In the rows, 128 means zero.
Rotation paths and how fast each direction turns (degrees per step)
Each turn is a multiple of 5 degrees from 10 to 175, or 0.
Each row of a path follows its step; steps can be skipped.

step 0: [134 134 129 131 126 128 127 133 119 131 128 130 136 119 118 129 124 120
 118 132 135 129 130 133 127 130]
step 1: [131 128 124 124 125 132 121 128 130 131 130 139 138 125 118 125 124 121
 122 129 122 123 121 125 122 128]
step 2: [135 130 132 126 128 127 126 129 129 130 126 137 132 122 123 114 125 120
 125 133 137 130 134 129 125 120]
step 3: [133 126 128 128 127 127 123 118 131 139 128 123 132 132 118 119 124 122
 124 134 125 125 129 127 118 128]
step 4: [131 129 131 126 134 121 124 125 133 135 120 134 131 128 128 127 119 121
 126 138 129 122 138 124 131 126]
step 5: [123 134 135 131 126 128 122 122 127 128 123 126 131 133 121 118 117 127
 133 139 129 120 126 125 127 131]
step 6: [133 125 133 134 126 125 123 125 120 129 126 128 125 125 135 130 118 118
 122 142 128 125 127 126 130 129]
step 7: [124 127 127 125 121 137 121 125 126 127 129 132 120 130 123 124 121 121
 127 137 125 119 127 125 137 131]
step 8: [135 134 138 133 123 129 123 125 123 129 133 130 121 119 126 124 127 128
 119 136 131 128 133 130 136 132]
step 9: [133 136 123 122 124 132 117 124 125 131 139 128 129 128 122 130 122 122
 124 131 122 123 128 134 131 134]
step 10: [137 131 128 134 129 130 122 131 125 127 132 141 134 124 120 128 128 123
 127 131 133 123 136 133 136 130]
step 11: [131 133 125 130 122 130 131 126 125 127 133 131 136 124 115 122 120 128
 124 132 123 124 127 138 121 129]
Directions:
[130 126 133 127 130 132 128 131 129 127 130 129 126 130 127 130 124 128
 128 127 128 128 131 127 124 131]  0
[129 124 125 127 131 130 126 129 129 129 126 130 129 130 127 132 129 126
 127 126 126 124 128 125 132 127]  125
[131 129 128 125 130 127 125 125 131 131 131 126 126 130 128 126 130 130
 128 127 128 129 133 128 130 128]  65
[129 129 130 127 129 130 131 127 130 128 128 128 133 129 126 129 129 126
 130 130 125 132 129 127 128 122]  35
[129 130 128 127 128 132 127 127 123 125 128 127 124 127 128 132 130 130
 129 132 127 128 129 126 130 129]  35

step 0: [125 125 131 132 129 126 123 134 131 133 123 126 138 129 118 126 131 130
 129 129 132 131 126 117 132 130]
step 1: [129 127 124 125 134 125 128 121 126 131 135 130 131 121 128 127 129 131
 133 124 138 124 129 135 126 137]
step 2: [134 122 126 130 122 132 126 125 126 127 127 136 129 138 129 129 123 132
 121 130 127 122 130 122 120 129]
step 3: [136 135 134 128 123 128 133 131 124 133 129 120 126 127 129 128 128 126
 129 121 126 132 134 122 136 133]
step 4: [118 135 120 126 130 132 130 127 128 135 131 126 123 124 131 132 128 134
 127 129 122 119 125 130 125 125]
step 5: [128 119 132 132 126 124 122 132 137 128 119 128 127 123 135 126 130 129
 128 134 121 127 132 124 129 131]
step 6: [124 126 126 128 123 125 128 129 122 131 135 121 128 124 118 122 129 134
 131 131 129 139 128 134 127 132]
step 7: [126 129 129 130 133 129 129 126 126 126 128 141 123 130 127 134 120 128
 138 131 128 126 134 133 121 130]
step 8: [132 127 135 130 127 133 130 133 129 117 130 129 125 123 126 124 129 129
 120 121 126 133 132 119 124 125]
step 9: [128 137 127 129 130 128 131 129 126 127 138 121 127 128 123 132 130 120
 127 135 125 122 128 133 135 128]
step 10: [122 127 134 120 131 131 126 127 128 128 124 129 129 128 139 126 130 127
 130 137 131 124 129 126 123 117]
step 11: [126 127 128 136 126 120 130 137 128 128 127 132 135 129 130 120 131 130
 121 129 131 136 126 130 135 129]
Directions:
[127 125 125 127 130 133 127 126 127 126 126 130 128 132 129 127 129 128
 131 130 125 125 130 127 128 127]  135
